Small tables with named rows and columns. After each table, cells are looked up by row and column.

murin:
,zod,lolel,kanim,mel,sevano
pagevut,221,172,125,150,40
zuv,254,188,162,176,161
sefu,101,111,137,71,87
vemit,48,95,152,80,181
luv,38,106,121,133,132
kika,65,106,168,103,242
vov,125,134,107,127,24
kuguvu,183,165,154,178,184

lolel of sefu = 111
sevano of vemit = 181
sevano of kika = 242
zod of kuguvu = 183
lolel of pagevut = 172
kanim of sefu = 137
kanim of kuguvu = 154
mel of vov = 127
kanim of luv = 121
mel of luv = 133
kanim of vemit = 152
mel of vemit = 80
zod of kika = 65
Row with the largest kanim: kika

nodoriv:
columns: bir, zedado, taz, lodan, dagiv, kinid
mib: [0.5, 0.4, 0.7, 0.4, 0.5, 0.6]
vavude: [0.2, 0.2, 0.8, 0.6, 0.4, 0.8]
kikavaz: [0.2, 0.5, 0.4, 0.0, 0.8, 0.4]
mig: [0.8, 0.7, 0.3, 0.5, 0.5, 0.3]
tek: [0.7, 0.4, 0.6, 0.6, 0.3, 0.6]

kikavaz, bir => 0.2
vavude, zedado => 0.2
mib, kinid => 0.6
vavude, dagiv => 0.4
mig, bir => 0.8
vavude, lodan => 0.6
mig, zedado => 0.7
vavude, taz => 0.8
kikavaz, dagiv => 0.8
tek, lodan => 0.6

meku =
,vunimit,rom,ruz,nizuziv
ler,93,209,29,135
sura,86,33,162,138
vibede,169,125,157,97
nimo,76,223,5,147
sefa,173,134,151,93
zus,86,32,163,139
pizo,97,36,169,135
komore,110,41,179,133
magad,88,207,26,138
meno,178,147,143,88
bup,91,209,28,136
zat,87,33,163,138
vul,115,115,115,115

What is the nizuziv of meno in meku?
88
What is the ruz of magad in meku?
26
What is the rom of ler in meku?
209
What is the rom of zus in meku?
32
What is the rom of komore in meku?
41
What is the ruz of zus in meku?
163
What is the nizuziv of komore in meku?
133
What is the ruz of zat in meku?
163
What is the ruz of nimo in meku?
5
What is the nizuziv of sura in meku?
138
What is the vunimit of bup in meku?
91
What is the vunimit of sefa in meku?
173
What is the ruz of pizo in meku?
169
What is the rom of bup in meku?
209
What is the ruz of ler in meku?
29
What is the rom of sefa in meku?
134
What is the nizuziv of zus in meku?
139
What is the vunimit of ler in meku?
93
What is the vunimit of zat in meku?
87
Row with the largest ruz: komore

riseden =
         tigu  direkaz  vubivav
fomin     6.0     -5.4      3.9
geke     -3.0      5.2     -6.2
zetin    -3.8      5.3     -5.9
fer       6.5     -4.9      3.2
rop      -3.0      4.9     -6.2
vadotiv  -4.6      0.8      1.6
zeg       7.7     -4.2      2.0
binime   -4.0      0.6      2.1
lum      -2.9      5.2     -6.2
let      -4.3      5.4     -5.0
bizutu   -5.6      5.0     -4.0
zovabut   6.9     -4.8      2.5
zutofo   -3.2      0.4      2.7

rop, direkaz -> 4.9
vadotiv, tigu -> -4.6
let, tigu -> -4.3
lum, tigu -> -2.9
lum, direkaz -> 5.2
let, vubivav -> -5.0
bizutu, tigu -> -5.6
fer, tigu -> 6.5
bizutu, direkaz -> 5.0
binime, tigu -> -4.0
zeg, vubivav -> 2.0

Table vabeg
,sis,gozezut,popu,kotipa,duf,poroz
zap,80,103,67,75,18,99
vagarol,70,106,208,96,50,87
sekes,64,114,100,71,32,91
boru,86,118,32,71,42,104
ziboke,118,79,52,99,66,137
gan,68,111,122,77,27,88
bagoki,116,114,83,100,84,117
nerif,85,95,42,74,43,117
leduli,75,89,114,84,46,111
zal,57,110,219,90,47,82

What is the sis of nerif in vabeg?
85
What is the duf of ziboke in vabeg?
66
What is the kotipa of zal in vabeg?
90
What is the sis of boru in vabeg?
86
What is the popu of boru in vabeg?
32
What is the duf of bagoki in vabeg?
84
What is the sis of gan in vabeg?
68
What is the sis of zal in vabeg?
57
What is the kotipa of sekes in vabeg?
71
What is the kotipa of ziboke in vabeg?
99
What is the poroz of sekes in vabeg?
91
What is the duf of zal in vabeg?
47
What is the poroz of vagarol in vabeg?
87
What is the kotipa of leduli in vabeg?
84
Which row has the largest poroz? ziboke

fopuni
|  | pagenu | vefutim | lenomi | ravo | supamo | nipav | lapi |
|---|---|---|---|---|---|---|---|
| keb | 0.15 | 0.61 | -0.07 | 0.15 | 0.15 | -0.22 | 0.52 |
| pupir | -0.14 | 0.73 | -0.34 | 0.47 | -0.12 | -0.35 | 0.67 |
| zorotol | 0.67 | -0.36 | 0.82 | -0.61 | 0.66 | 0.58 | -0.49 |
| lino | 0.05 | 0.79 | -0.24 | 0.30 | 0.04 | -0.36 | 0.71 |
| zon | 0.18 | -0.06 | 0.25 | -0.05 | 0.18 | 0.20 | -0.08 |
| dovosov | -0.23 | 0.97 | -0.51 | 0.62 | -0.20 | -0.52 | 0.90 |
| vit | -0.10 | 0.72 | -0.32 | 0.43 | -0.09 | -0.34 | 0.66 |
| navita | -0.23 | -0.16 | 0.08 | 0.35 | -0.19 | 0.12 | -0.11 |
| savo | -0.09 | -0.14 | 0.14 | 0.21 | -0.10 | 0.16 | -0.11 |
| nom | 0.03 | 0.73 | -0.23 | 0.30 | 0.02 | -0.32 | 0.66 |
| bigipif | -0.19 | 0.51 | -0.25 | 0.47 | -0.16 | -0.24 | 0.48 |
| nar | 0.59 | -0.37 | 0.76 | -0.53 | 0.57 | 0.56 | -0.48 |
| dis | -0.28 | 0.76 | -0.42 | 0.62 | -0.24 | -0.41 | 0.71 |
| gudip | 0.39 | 0.07 | 0.38 | -0.23 | 0.40 | 0.19 | -0.02 |

lapi of pupir is 0.67
ravo of nar is -0.53
supamo of keb is 0.15
supamo of pupir is -0.12
lenomi of navita is 0.08
nipav of navita is 0.12
lapi of lino is 0.71
pagenu of zon is 0.18
supamo of dis is -0.24
lapi of vit is 0.66
ravo of navita is 0.35
Row with the largest vefutim: dovosov

